One vector is turned by the same rotation once a tick. Each row is the vector after some number of ticks, and that number follows the row.
The counts run from 0 to 309.
[-13  13 -19 -36  30  -5  12   9  -5 -15   3  24  -2  -4 -12   1   1  25
  23  21 -13 -12  -2] -> 90
[ 22   1   6  10 -22  -2  29  14 -13 -19   5   5   1  -6 -12   3 -36  18
   7   7 -30  32   0] -> 120
[ 15   1   6 -15   4  10  33  20   2 -38  12   3   4 -15  -3 -14 -11  23
  15  -9 -34   3  -7] -> 227
[ 19   6   8  13  -6  -3  40  21 -11 -25  -9   3   2 -14 -15  -9 -26   1
 -14  13 -26  26   1] -> 31
[-17  24  15   0  -9 -23   3   5 -31 -13   3   1   5   9 -42 -19 -20  11
 -13  -7   4  22  -8] -> 104
[-21  12   5  -3 -13   1  11   6 -20 -19  16 -13  12  10 -47 -12 -28  -9
 -15 -10  -5   5   0] -> 148
[  8   3   2  -8  -6 -15  29   1   2 -19   9  13  34  18 -39 -19   9   5
  15  -5   8   7 -13] -> 220
[  5   4  -7  -1  12 -16  18  16 -10  -4 -18  -1  13  22 -29  11 -14 -16
   4  44 -10  19  -6] -> 171
[ 16  28  11 -26  22   0  25  10   7 -34  -5   4  -5 -23 -20   9  -6  26
   3  10 -15  -4   5] -> 182
[ 14  12  -9  28 -26   0  39   8 -12 -13  16   5   3   1 -22 -10 -24  23
   9  -5  -9  21 -13] -> 122
[  6  38   7 -19   7  -2  15  11 -12 -31   6   0 -11 -12  -7  -6  -8  38
   2  -1 -25   2   1] -> 94
[-13  12  12  -6 -12 -22  -2  10 -23   4   1   1   1   1 -26  18 -47   4
  11  18 -20  17  -1] -> 12
[ 14  15 -21  -8  -9 -32  44   4 -10 -11  10   3  -6 -30  -6 -20   8   9
  13   1  -2  19 -20] -> 25
[ -8  -1  20 -32  10 -31  -3   6  -8  -9  -6  22   7  -8 -25   2  -3  -5
  26   9 -17  15 -22] -> 109
[ -5  19 -23  16 -37   0  14  -8  -7  -5   7  14 -13   1 -35 -13 -10   6
   2  13  -8  19 -20] -> 301
[-19  26 -27   4  -5 -19   9  -4 -19  -8  27  11 -19 -10 -18   7 -21  12
   2   5 -10  13  -1] -> 8
[ 25  24  12 -11 -15 -23  36   8   2 -15   3  -9  11 -19  -3 -17  -1   9
  13  -6  -9  14 -21] -> 23
[ 19  16  11 -21  12  -7  43  17  -3 -20  -6  -8  -2 -28   3   2  -6  17
  11  12 -22   3  -4] -> 271
[ 18  14 -12 -20 -11  -9  20   5   0 -19   5 -10 -13  -6  -5  15 -23 -10
   8  37 -42  14 -15] -> 163
[-14   0  -1 -35   4  14  16  17   2 -30  -1  15  -2 -29 -16   2 -11   3
   4  11 -39 -13  -3] -> 47
[-10  11  28 -43  14 -27   6  14 -21 -17  11 -14   7  -3 -16  -8  -9  -3
   6  -3 -23  -5 -17] -> 244
[-19  19   8  -6  -2   9   6   8 -16 -11 -20  19  -6   6 -30  19 -31  21
   3  23 -19   3   8] -> 190
[  2  13  -6 -16 -14 -29  22  -3   3 -21  27  18 -10 -19 -12 -12   7  11
  22 -14  -1  16 -27] -> 114
[ -4   0 -20  27   4  -9  40  12 -15 -20  -2  10  10   4 -34  -9  -8   0
 -10   8  18  16   7] -> 34
[ -3   7   2 -33   6 -22   2  -2   1 -14  -7   0   4   9 -26  -8  10 -28
  13  30 -25  13 -27] -> 64
[-13  31   0 -30 -12  -8  19  -2  -6 -32   3   6   0 -30 -30 -11   9   9
   0 -14  -4  -4 -16] -> 291
[-22  31   0  -2 -15  -3  11   2 -23  -9  -6  13   7  15 -53 -11 -16  24
  -6  -1   3   0   2] -> 193
[  8  11  15 -11 -25  -4  19  16  -3  -3  -7  -3  30  22 -40 -14  -9  -5
   5  14 -12  18 -19] -> 307
[  2 -19  -1   9  -6 -12  12  11 -12  -7  -2  30   7  21 -27   0 -12 -14
  13  29 -14  24 -13] -> 215
[-19 -11 -33   6   8   7  11   9 -16 -10  24  23 -14   0 -20  -8 -20  14
  16  19 -31   2  11] -> 232
[ -9  28  16  -5 -20 -28  17   4 -24   4  -3 -11  11   8 -42  -4 -32   9
   7   3  -3  15 -15] -> 14
[  8   9 -11 -31  32 -12  26   7   8 -27  -9  20  -8 -14 -12  13   1   2
  14  24 -14  -3  -1] -> 180
[  2  22  21 -32 -17 -14   9   3  -8 -15   1   5   1 -13 -18 -20  11  26
   2  -6 -12   7 -27] -> 201
[-19  10   5   8  -6   5  12  19 -36 -17  12 -12  15  24 -38 -22 -24  12
  -7  -5 -12   7   8] -> 237
[-21   1  14 -23   7 -45  -3   1 -18  -8  -2  28   7   0 -30   2  -2  -7
  26  14  -4  10 -25] -> 108
[ 15  -4 -12   1  -6 -13  24   3   3 -12  18  33 -13 -21  -6   8 -19   7
  29  22 -24  22 -24] -> 117
